In the rows, 128 means zero.
Where one turn sends some rows of the set: a few examples, then the rows asked:
K_764: [167 149 128 120 118  82 124  89 138 143 118 120 129 119 163 121 104]
K_712: [122 153 171 145 111 106 183 127 166 141 125 118 113 116 168 131 106]
K_726: [147 142 119  84 114 129 111  93 156 149 144 134 107  98 161 123 114]
K_433: [152 146 136 100 130 133 116  68 138 139 136 134 103 112 158 116 111]
K_978: [123 152 179 141 111 116 180 130 166 138 133 119 114 122 171 127  99]
K_292: [165 156 122 113 106 124 107 116 163 121 135 141 127 120 163 116  79]
K_254: [163 158 110 131 115  91 120  91 149 133 108 132 121 110 156 127  97]
K_548: [169 149 141 102 109 115 110 115 152 131 144 129 135 129 171 110  85]
K_635: [117 154 156 147 111 116 175 126 183 132 135 124  97 118 171 135  90]
K_247: [150 153 114  85 116 129 120  98 153 134 137 137 114  89 161 120 124]
K_250: [123 153 171 140 115 116 179 126 173 130 141 119 106 124 178 127  96]
K_557: [120 154 165 143 112 121 175 127 180 129 141 123 100 123 175 130  89]
K_798: [141 149 112 142 106 121 119  83 127 134 149 114 132 103 135 150 109]
K_582: [138 148 158 115 116 133 162 130 111 157 149 125 138  91 152 132 122]
K_344: [118 154 153 147 112 107 179 124 181 136 131 120  98 113 171 137  97]
K_935: [162 161 107 127 109 112 111 105 163 122 117 143 119 112 156 125  85]
K_72: [148 140 130  92 122 131 109  78 149 151 144 132 101 109 160 121 107]
K_943: [121 152 176 144 108 126 173 133 174 136 135 124 109 124 169 129  90]
K_38: [146 154 121 131 101 146 114 103 133 115 165 122 141 106 140 139 100]
K_130: [122 144 126 140 113 129 148 110 131 175 131 133 108  85 135 154 104]
K_392: [118 155 160 149 108 106 181 127 173 143 121 121 107 111 165 137 103]
K_190: [139 153 164 122 118 160 155 129 115 140 153 137 133 101 151 126 104]
K_356: [123 149 133 147 115 157 141 110 134 158 135 144 103  95 133 149  86]
K_910: [120 154 159 143 114 102 183 124 175 136 132 116 103 115 174 133 104]
K_39: [170 145 144 106 115  94 118 102 139 142 135 119 136 128 170 112  98]
K_136: [117 154 165 148 106 126 171 133 180 137 131 128 104 118 165 134  87]
K_747: [149 148 130 119 100 137 116 108 128 124 172 113 149 109 146 135 107]
K_145: [154 160 121  94 124 131 127  88 142 122 130 139 115  92 160 117 126]
K_124: [123 154 168 140 115 107 183 125 171 132 137 115 107 120 177 128 102]
K_288: [144 143 123 131 105 112 120  87 121 143 156 104 140 106 141 146 116]
K_995: [148 142 132 119 102 120 120 100 122 138 168 105 147 109 147 139 115]
K_982: [116 155 157 151 106 116 175 130 180 140 123 127 103 111 163 138  94]
K_233: [155 156 131 101 131 133 125  72 134 125 129 137 110 104 159 114 120]
K_648: [132 154 152 138 118 171 145 119 126 140 147 146 116 103 141 134  86]
K_719: [143 155 111 142 104 137 115  91 132 120 152 123 133 103 135 146 100]
K_796: [129 143 139 123 114 118 159 121 119 175 138 123 125  83 145 146 122]

K_635 turns into K_557
K_719 turns into K_38
And these:
K_943 turns into K_978
K_145 turns into K_247
K_548 turns into K_39
K_648 turns into K_190

Where one turn sends some rows of the set: a few examples, then the rows asked:
K_569: [158 134 142  97 117 152 149  96 124  87 117 121 146 128  95 106 138 111
 149 131  93 123  99 124 143 123]
K_458: [158 137 111 135 128 158 160 144 133 131 109 128 108 127 107  94 139 130
 111 108 122 127 105 139 124 161]
K_873: [123 132 133 125 140 110 136 102 109 110 114 142 140 106 127 126 105 129
 143 144 148 114 127 143  85 137]
K_64: [130 142 122  95 135 117 146  60 130  94 117 106 156 160 115 104 146 111
 126  96 125 112 110 109 146 112]
K_84: [163 132 111 138 128 160 160 146 134 128 109 128 117 129 108  92 144 125
 117 112 122 129 103 139 125 157]
K_438: [121 155 111 123 136 112 155 115 142 127 122 115 102 142 131  91 127 130
  81 120 156 125 116 131 123 137]
K_983: [133 126 111 146 133 150 157 127 133 134 114 117 104 118 112 100 111 122
  94 111 148 126 107 132 106 165]
K_753: [133 158 110 117 130 117 156 119 139 124 125 122 100 148 133  86 127 127
  83 124 155 126 116 135 125 138]
K_847: [121 126 137 118 144 113 132  96 106 109 121 139 149 104 129 122 101 125
 148 137 152 109 124 142  90 130]
K_840: [125 141 125 115 127 116 140 143 126 158 124 115 122 114 127  96 112 125
 110 134 133 138 107 132 122 149]
K_253: [151 145 120 129 116 143 165 110 129 103 111 139 113 112 101 106 134 117
 137 148  96 130  97 135 108 133]
K_944: [154 147 123 105 121 137 162  81 131  85 112 116 145 143 104 103 155 111
 137 119  94 121 101 120 147 112]
K_958: [123 122 140 100 127 113 125  87  96 127 128 101 163 123 116 107  99  96
 156 104 131 115 109 113 133 133]
K_380: [121 148 104 136 139  91 130  89 100  95 106 129 134 126 145 105 131 121
 134 124 151 123 118 144  93 134]
K_668: [117 112 134 127 139 144 137  79 111 118 125 104 142 123 102 114  88 103
 126  89 155 100 114 107 112 156]
K_79: [108 140 122 116 147 109 140  64 122 113 128  97 143 148 123 103 112 108
 112  84 157 103 119 104 125 136]
K_593: [119 144 105 133 141  94 129  82  96  92 111 126 141 125 146 101 129 117
 137 114 156 117 113 142  99 124]
K_700: [166 124 138 103 136 130 130 122 114 114 109 127 164 153 121 105 159 138
 161  99 138 114 125 137 148 127]
K_394: [165 123 130 112 137 138 154 105 126 102 108 134 150 161 114 116 159 138
 144  98 154  96 139 133 146 115]
K_992: [111 121 130 100 130 101 124  87 102 131 126 102 161 118 120 109  95  97
 136 104 140 118 113 114 130 137]
K_33: [169 105 125 115 131 161 141 116 102 114 109 124 155 140 121 120 144 115
 169  94 139 107 126 137 135 138]
K_342: [111 128 130 103 127 106 124  90  96 137 131  97 153 124 122 106  98  98
 139 107 143 114 113 107 130 137]
K_466: [136 142 128 110 127 122 147 145 132 160 126 123 125 120 128  97 112 128
 110 135 129 136 111 134 120 150]
K_379: [159 133 133 110 137 163 165  82 142  81 113 118 144 136  95 112 143 115
 136 112  93 117 103 122 132 131]
K_386: [174 105 120 112 139 158 143 117 111 103 107 125 148 145 119 119 151 124
 159  98 143 105 134 142 138 136]
K_362: [145 163 115 113 133 122 160 104 139 105 114 128 120 125 123  99 150 121
 132 143  86 138  99 136 113 131]
K_441: [117 105 128 126 137 136 137  76 112 112 119 108 148 119  99 116  89 101
 124  86 154 106 113 114 113 153]
K_416: [151 156 106 112 130 137 162 130 140 113 118 129  93 147 121  93 146 131
  96 122 139 119 119 141 136 137]
K_77: [146 160 130 127 135 141 163  96 150  86 113 139 109 130 102  99 143 132
 119 135 104 127  97 135 104 137]
K_325: [138 116 137  87 115 135 128  92 103 115 119 109 165 124 103 112 120 100
 158 119 112 121 103 115 143 126]
K_567: [161 124 134 116 137 150 154  94 124  94 112 135 144 165 114 116 151 131
 141  90 162  92 135 131 139 118]
K_151: [128 109 134 126 141 150 144  67 113 102 121 106 145 128  99 115  95 100
 136  82 147  99 115 113 115 149]
K_574: [121 131 126 155 160 117 147  81 120 108 105 134 158 116 124 114 120 135
 134  96 147 110 113 135  80 143]
K_640: [156 151 108 114 131 143 164 130 144 106 119 130  98 150 120  91 150 126
  98 127 142 119 120 141 136 133]
K_649: [144 107 133 115 137 170 151  68 129  88 112 114 150 136  87 119 120 109
 133  90 128 103 109 113 124 142]
K_9: [156 135 143  95 140 125 132 111 117 118 116 124 167 159 132 107 157 133
 160  97 138 113 125 133 146 121]
K_861: [152 149 131 104 131 131 158 150 145 144 122 132 128 132 118  96 143 135
 118 137 118 129 115 136 138 135]
K_57: [108 133 123 111 145 102 138  62 124 105 123 103 148 143 120 105 109 107
 109  85 157 107 117 112 127 133]
K_725: [149 151 128 103 127 130 156 150 139 148 121 132 119 128 116  99 136 138
 115 134 118 128 115 137 137 140]
K_929: [122 138 125 157 155 112 146  87 123 108 101 137 149 119 124 115 124 140
 130 106 143 116 114 137  76 151]
K_245: [116 141 130 108 144 105 144  57 121 104 126 101 151 152 121 103 118 107
 125  86 148 102 119 109 134 121]
K_102: [143 131 108 148 129 151 162 129 133 137 113 123 109 125 114  95 116 123
  96 106 143 127 106 134 108 165]

K_593 turns into K_574
K_861 turns into K_640
And these:
K_342 turns into K_79
K_33 turns into K_9
K_929 turns into K_873
K_441 turns into K_992
K_725 turns into K_416
K_362 turns into K_77
K_753 turns into K_102
K_64 turns into K_649
K_379 turns into K_569
K_700 turns into K_394
K_958 turns into K_245
K_840 turns into K_438

Where one turn sends some rows of the set: a few examples, then the rows asked:
K_23: [126 153  91 128 133 105 127 180 192 127 116 113]
K_748: [119 187 107 136 133 112  96 119 169 142 130 154]
K_457: [114 151 111 112 146 116 112 106 160 119 116 114]
K_813: [110 139 105 118 154 128 118 144 152 136 114  94]
K_902: [110 156 109 127 173 111 127 144 174 157 136 169]
K_279: [112 138 101 146 105 134  99 161 158 123 106 128]
K_323: [123 164 111 119 179 107 124 144 180 149 138 160]
K_749: [118 147 104 116 140 117 129 188 185 109 107 120]
K_786: [117 169  99 128 114 123 107 165 174 107 105 107]
K_261: [102 138 124 132 127  98 139 156 187 147 141 142]
K_897: [125 127  93 135 172 131 119 159 182 105 123 155]
K_337: [115 158 117 126 139 112 114 156 181 124 120 192]
K_436: [116 162 126 154 122 150  92 153 160 123 132 135]
K_343: [115 178 108 140 136 125  94 119 156 148 124 160]
K_140: [106 149 108 128 150 116 119 149 174 131 119 194]
K_382: [ 95 124  99 124 152 136 124 174 166 104 108 133]
K_900: [109 181 131 113 162 137 100 134 155 117 120 156]
K_515: [105 172 127 116 159 137 102 124 146 132 117 158]
K_234: [117 171 103 119 139 125 114 163 171 116 113  91]
K_118: [101 136  87 145 128 106 128 160 179 149 130 116]

K_279 turns into K_118
K_749 turns into K_786
K_140 turns into K_343
And these:
K_323 turns into K_900
K_436 turns into K_261

